Here are some points, each followed by its number:
[-0.56 -0.93 0.85 -0.01 -1.11 0.73 -0.82 -2.77 0.53 -1.13 0.43 -0.02] 0
[1.38 0.13 -1.11 -0.59 1.12 -1.50 1.18 1.96 -0.46 0.67 1.75 -0.77] 1
[-0.66 0.24 0.25 0.81 -0.78 1.14 0.10 -0.48 -1.02 0.98 -1.80 0.75] 2
[0.58 0.16 -0.47 -0.35 0.49 -1.12 0.31 1.27 0.60 0.22 0.20 -0.13] 3
[0.42 -0.41 -1.57 -0.32 1.62 -1.05 1.61 0.41 -0.83 -0.44 1.42 -0.69] 4
[0.45 -0.50 -2.24 -0.61 2.06 -0.38 0.64 0.44 -1.28 0.57 1.62 0.31] 5
[-0.22 -0.26 0.10 -0.08 -0.12 -0.04 -0.45 -0.07 0.60 -0.17 0.27 -0.17] 6
[0.37 0.59 0.64 0.08 -0.41 0.15 -0.48 -0.32 0.58 -0.45 -0.55 -0.03] 7
[-0.18 -0.08 1.33 0.19 -0.81 -1.00 -0.19 -0.09 2.47 -1.17 -0.60 -0.60] 8
[0.23 0.14 0.99 1.23 -1.66 0.47 0.30 -1.77 0.64 -0.71 -0.87 -0.49] 9
[-0.26 0.25 0.80 0.01 -0.61 0.37 -0.54 -0.08 -0.11 -0.49 -0.03 -0.16] 10
[0.43 0.57 1.82 0.72 -1.82 -0.03 -0.95 -0.32 2.17 -1.00 -1.18 -0.38] 11
[0.28 -0.42 -0.46 0.19 0.93 -0.64 1.03 0.18 0.34 -0.05 0.13 -0.43] 12
[1.46 0.20 -0.93 -0.36 1.39 -1.63 1.41 0.77 0.25 -0.13 0.91 -1.14] 13
[-0.67 -1.34 -2.20 -0.82 2.48 -1.06 1.55 0.45 -0.51 0.72 0.66 0.34] 14
[-0.74 -0.54 0.89 0.96 -0.81 0.92 -0.32 -0.73 0.10 -0.59 -0.65 -0.10] 15
[-1.47 -0.68 1.01 -0.54 -0.89 -0.67 -1.27 1.22 1.09 -0.55 0.66 -0.10] 16
[-1.95 -0.17 -0.65 0.11 1.29 -0.43 -0.43 2.61 -0.43 0.24 -0.18 0.62] 17
[0.69 0.89 -0.20 0.71 0.31 -0.37 0.62 -0.66 0.83 -0.92 -0.64 -0.56] 18
[-0.25 -1.49 -1.76 -1.09 1.37 -0.35 0.74 -0.01 -0.93 0.41 1.67 0.04] 19
[-1.40 -0.08 0.62 0.46 -0.78 1.00 -0.77 0.52 -0.55 0.62 -1.60 0.76] 20
[0.56 1.13 0.09 0.63 -0.28 0.25 -0.18 0.11 0.13 0.23 -0.82 0.37] 21
[-1.52 0.02 0.24 -1.16 0.73 -0.62 -1.67 2.87 0.85 0.56 -0.34 0.95] 22
[-0.03 0.62 0.23 0.28 0.34 -1.23 0.09 1.53 0.62 -0.67 0.80 -0.80] 23
[-0.14 -0.53 -1.11 -0.89 1.42 -0.95 0.31 1.65 -0.73 0.27 0.71 0.02] 24
[0.09 -0.25 0.30 -0.26 -0.29 -0.89 -0.08 0.75 0.90 -0.43 0.13 -0.48] 25
[-2.35 -0.85 1.02 -0.18 -0.38 1.04 -1.50 -1.11 0.94 -0.27 -1.38 1.23] 26
[-0.48 -1.02 0.00 -0.55 -1.26 1.04 -0.82 -1.24 -0.65 0.36 0.04 0.76] 27
[0.37 -0.02 -0.02 0.06 -0.06 -0.30 0.15 -0.19 0.53 0.29 0.25 -0.03] 28
[-0.64 -0.04 0.61 -0.37 -0.34 0.61 -0.67 -0.03 0.25 1.28 -1.87 1.31] 29
[3.15 1.67 -1.37 -0.98 1.06 -1.30 0.86 2.96 -0.93 1.92 1.27 -0.27] 30
[-0.71 -0.33 0.91 1.06 -0.96 0.56 -0.07 -1.02 0.30 -0.83 -0.54 -0.29] 31
[-0.37 -0.51 -0.43 -0.58 0.77 0.73 -0.14 -0.37 -1.12 0.58 -0.17 0.92] 32
[-0.11 -0.55 -2.26 -0.60 1.83 0.88 0.32 -0.37 -1.98 1.66 -0.01 1.43] 33
[-0.47 -1.00 -1.47 -0.36 1.57 -0.45 1.48 -0.47 -0.96 -0.65 1.19 -0.39] 34
[-1.42 -1.06 -0.24 -0.72 0.70 -0.26 -0.84 0.76 -0.80 -0.20 1.50 0.51] 35
[3.59 2.14 -0.19 0.39 0.27 -2.24 1.26 2.32 0.69 -0.17 -0.13 -1.73] 36
[0.81 -0.66 -1.52 -0.68 1.22 -0.42 1.09 0.47 -0.82 0.83 1.16 -0.08] 37
[-1.02 0.41 2.88 1.32 -2.34 -0.42 -1.21 -0.32 2.37 -2.39 -0.74 -1.12] 38
[2.58 1.35 -1.08 0.71 0.90 -1.44 2.55 -0.11 0.00 -0.79 1.22 -1.95] 39
[0.42 0.73 2.05 0.39 -2.06 1.08 -1.17 -1.46 0.87 -0.37 0.21 -0.22] 40
[-1.60 0.03 1.12 -0.74 -0.86 1.29 -2.34 0.61 -0.02 0.78 -1.07 1.50] 41
[0.11 -0.32 -1.12 -0.76 1.48 -0.94 0.43 0.93 -0.16 0.19 1.23 -0.22] 42
[-1.09 -0.71 0.63 -0.80 -0.18 -0.29 -1.27 0.72 0.15 -0.46 1.37 0.12] 43
[0.06 -0.05 -0.93 -0.39 0.96 -0.23 0.17 0.20 -0.24 0.44 0.18 0.32] 44
[0.12 0.46 0.91 -0.28 -0.80 0.13 -0.76 1.29 -0.03 -0.03 0.77 -0.12] 45
[0.85 1.64 0.02 1.07 -0.47 0.50 0.38 0.03 -0.45 0.36 -0.74 0.04] 46
[-0.35 -0.79 -0.53 -0.04 1.04 -0.84 0.98 -0.44 0.44 -0.43 -0.29 -0.47] 47
[0.00 0.41 0.64 0.02 -0.69 0.90 -0.73 -0.50 0.14 1.45 -2.15 1.18] 48
[0.80 1.34 0.34 0.51 -0.05 -0.40 0.52 0.48 -0.41 -0.57 0.68 -0.72] 49
[-0.53 -0.46 0.00 -0.03 0.19 0.62 -0.24 -0.76 -0.31 0.16 -0.51 0.56] 50
[0.80 0.98 0.07 0.29 -0.30 0.29 0.56 -0.21 -0.41 -0.10 0.22 -0.36] 51
[0.57 0.51 -2.24 0.42 2.28 -0.39 1.88 0.72 -1.88 0.64 0.95 -0.26] 52
New points follow, each followed by the numbers of its five nearest points above, nearest first.
[-1.34 -0.63 1.05 0.41 -1.35 1.21 -1.01 -0.39 0.16 0.25 -1.61 0.91] 20 26 15 29 2
[-0.41 -0.20 -0.19 -1.35 0.07 1.45 -1.49 0.08 -2.18 1.68 0.97 1.57] 32 27 33 35 50
[0.50 0.33 1.10 0.48 -0.22 -1.01 0.48 0.50 1.75 -0.89 -1.08 -0.75] 8 25 18 7 11
[-2.06 -0.44 1.77 -0.05 -1.48 0.71 -1.70 0.38 0.47 -0.71 0.13 0.44] 16 41 43 26 10
[0.26 0.38 0.12 0.70 -0.41 0.78 0.89 -1.80 -0.76 -0.43 1.16 -0.68] 51 31 28 49 10
[-1.31 -0.21 1.68 0.06 -1.46 0.54 -1.71 -0.90 1.63 -0.42 -1.51 0.64] 26 11 15 31 40
[-0.53 0.32 0.96 0.45 -0.94 0.42 -0.17 -0.05 0.11 -0.68 0.17 -0.45] 10 31 15 7 6
[0.66 0.81 0.03 0.50 -0.09 0.33 -0.51 0.02 -0.01 0.18 -0.62 0.49] 21 7 46 51 28
[-0.29 -0.20 -0.32 -1.04 0.34 0.36 -0.63 0.58 -1.07 0.91 1.74 0.48] 35 32 44 43 42
[0.93 0.21 -0.69 -0.03 1.45 -2.43 1.16 0.53 2.34 -0.96 0.59 -1.53] 13 23 3 12 47
[1.05 0.42 -1.00 -0.52 0.46 0.56 0.81 -0.55 -1.91 1.11 1.77 -0.06] 37 5 44 51 19
[1.14 0.67 -0.27 0.49 0.47 -1.42 1.14 0.18 1.51 -1.20 -0.10 -1.14] 18 12 13 23 25
[-1.65 -0.39 1.47 0.05 -1.41 0.68 -1.90 -0.60 1.32 -0.43 -1.68 0.91] 26 41 15 20 29
[-1.61 -0.85 0.13 -0.78 -0.97 1.82 -1.12 -1.14 -1.63 0.86 0.66 1.03] 27 32 50 20 41
[-1.44 -1.05 -0.81 -1.25 0.96 -0.36 -0.65 1.98 -1.33 0.32 1.79 0.45] 35 24 17 42 43
[-0.11 0.31 0.39 -0.44 0.60 -1.36 -0.33 2.24 1.13 0.40 -0.80 0.18] 3 25 22 23 17
[-0.51 0.86 2.91 0.99 -2.16 -0.53 -1.04 0.34 2.54 -2.47 -0.72 -1.28] 38 11 8 40 31
[-0.99 -1.39 -0.44 -0.13 -0.08 0.44 0.23 -1.48 -0.24 -0.14 0.34 0.29] 50 27 32 6 15
[2.63 2.50 -0.25 -0.01 0.79 -2.05 0.24 3.69 0.86 0.59 -0.34 -0.52] 36 30 3 1 23
[1.07 0.90 0.16 0.63 -0.54 0.12 1.01 -0.81 -0.32 -0.44 0.58 -0.81] 51 49 18 46 28
[2.32 1.85 -0.57 -0.36 1.50 -2.80 0.69 2.83 1.62 0.04 0.52 -1.17] 36 13 1 3 30
[0.50 0.01 0.58 -0.13 -0.81 -1.02 0.02 0.78 1.36 -0.50 -0.20 -0.51] 25 8 28 6 7
[-1.53 -0.76 0.82 0.12 -0.96 1.04 -0.87 -1.28 0.43 -0.07 -1.58 0.86] 26 15 20 31 50
[1.01 0.97 -0.89 0.05 1.01 -0.65 1.26 1.53 -1.12 0.18 1.18 -0.83] 1 13 4 42 37
[-0.52 -0.91 0.22 -0.29 -1.14 1.14 -0.80 -1.53 -0.24 0.00 0.28 0.53] 27 50 0 15 10
[2.48 0.92 -1.24 -0.69 0.96 -1.95 0.91 2.10 -0.07 0.12 2.17 -1.33] 1 13 30 36 39
[-1.88 -0.78 0.91 -0.21 -0.41 0.56 -1.07 -1.12 1.16 -0.24 -1.28 0.84] 26 15 50 29 31
[0.09 0.09 0.15 0.11 -0.32 -0.13 0.00 -0.28 0.38 0.56 -0.08 -0.02] 28 6 7 10 21
[-0.33 -0.51 0.83 0.18 -1.08 0.57 -0.67 -2.30 0.78 -1.04 0.53 -0.14] 0 31 15 9 40
[-0.41 -0.20 0.89 -0.02 -0.58 -0.89 -0.55 1.04 1.18 -0.47 0.03 -0.37] 25 16 6 23 45
[-1.19 -0.72 -0.08 -0.72 0.63 0.05 -1.15 1.50 -0.89 0.35 0.28 0.91] 35 17 43 32 24
[0.47 -0.51 -1.68 -0.79 1.29 0.49 0.45 -0.10 -1.38 2.12 -0.20 1.09] 33 32 44 37 5
[-0.01 0.04 0.00 -0.22 -0.12 0.56 -0.46 -0.31 -0.28 0.74 -0.66 0.78] 50 32 21 29 28
[1.90 1.13 -0.65 0.92 0.56 -0.13 1.16 -1.14 0.21 -0.20 -0.82 -0.26] 18 51 46 21 28
[1.54 0.92 0.82 0.35 -0.94 0.08 -0.12 -0.45 1.03 -0.51 -0.72 -0.42] 7 21 18 51 11
[-0.31 -0.10 -0.83 -1.09 1.24 -0.85 -0.67 2.92 -0.61 0.70 0.76 0.54] 24 17 42 22 3
[2.78 1.25 -1.49 0.81 1.34 -1.73 2.71 -0.16 -0.15 -0.86 1.44 -1.83] 39 13 4 1 36
[0.65 1.61 1.78 0.31 -1.45 0.76 -1.37 0.31 0.94 1.42 -3.27 1.25] 48 29 21 20 2
[-0.25 -0.50 0.82 0.12 -0.70 0.69 -0.46 -2.37 0.49 -1.25 0.48 -0.25] 0 31 15 9 10
[0.15 0.17 -2.34 0.36 2.37 -0.23 1.63 0.56 -1.91 0.75 0.88 0.08] 52 5 37 4 14
[-0.12 -0.19 0.03 -0.32 -0.21 1.24 -0.27 -1.88 -1.29 0.37 1.37 0.33] 27 50 32 10 51
[-0.46 -0.52 0.30 0.30 -0.37 0.01 -0.18 -0.37 0.80 -0.59 0.50 -0.29] 6 28 10 25 7
[-0.65 -0.45 1.16 -0.17 -0.75 -0.78 -0.72 -0.01 2.25 -1.04 -0.79 -0.35] 8 11 25 16 7
[1.52 -0.09 -1.84 -0.55 1.27 -0.83 1.27 0.52 -1.21 0.63 0.93 -0.35] 37 4 5 52 1
[-1.05 0.12 0.43 -1.01 -0.42 0.99 -1.99 0.84 -0.48 1.07 -0.66 1.54] 41 29 20 48 32
[1.38 0.61 -0.32 0.75 0.62 -1.10 1.20 -0.27 1.31 -1.42 0.04 -1.32] 18 12 13 49 47
[-0.46 -0.61 0.50 -0.31 -0.96 0.84 -0.96 -1.17 -0.33 -0.01 0.27 0.38] 27 50 10 15 6
[0.04 -0.76 -1.66 -1.11 1.06 0.42 0.58 -0.58 -1.18 1.89 -0.15 1.13] 33 32 44 37 19
[-0.09 0.17 1.68 1.05 -0.61 -1.72 -0.21 1.30 2.48 -2.49 -0.35 -1.74] 8 38 11 23 25
[0.83 0.26 0.97 0.24 -0.46 -1.45 0.28 0.74 2.34 -1.00 -0.50 -0.88] 8 25 23 18 11
[-1.28 -0.84 0.77 -0.66 -0.71 -0.42 -1.37 1.33 0.90 -0.43 0.69 -0.05] 16 43 25 45 6
[-1.71 -1.16 1.13 -0.42 -1.06 0.60 -1.33 -0.43 1.01 -0.10 -0.34 0.62] 26 15 16 27 41
[-0.20 -0.15 0.21 -0.24 0.14 0.30 -0.31 -0.07 -0.45 0.35 -0.75 0.43] 50 32 10 6 28
[3.33 1.76 -1.32 -1.17 0.92 -1.56 0.81 2.90 -0.95 2.11 1.16 -0.24] 30 1 36 13 37
[0.23 -0.25 -1.96 -0.47 1.86 0.52 0.58 0.22 -1.37 1.81 0.01 1.04] 33 5 37 44 32
[0.78 0.75 0.36 -0.09 -0.41 0.46 -0.25 -0.14 -0.83 0.20 0.90 0.01] 51 10 49 28 45
[0.48 -0.48 -1.58 -0.52 1.66 -0.89 1.73 0.21 -0.91 -0.33 1.15 -0.92] 4 34 37 42 13
[2.10 0.58 -1.10 -0.36 1.11 -1.84 1.66 0.84 0.15 -0.15 0.68 -1.18] 13 1 39 4 3
[1.84 0.66 -0.93 0.04 0.58 -0.83 1.34 -0.02 -0.11 -0.13 1.64 -1.00] 13 39 4 49 1
[1.59 2.19 -0.68 0.96 0.69 -0.10 0.78 1.14 -0.58 0.76 -1.18 0.16] 46 21 51 49 3
[0.16 0.42 2.37 0.71 -2.37 0.25 -1.20 -0.60 2.14 -1.03 -1.49 -0.47] 11 38 40 8 9
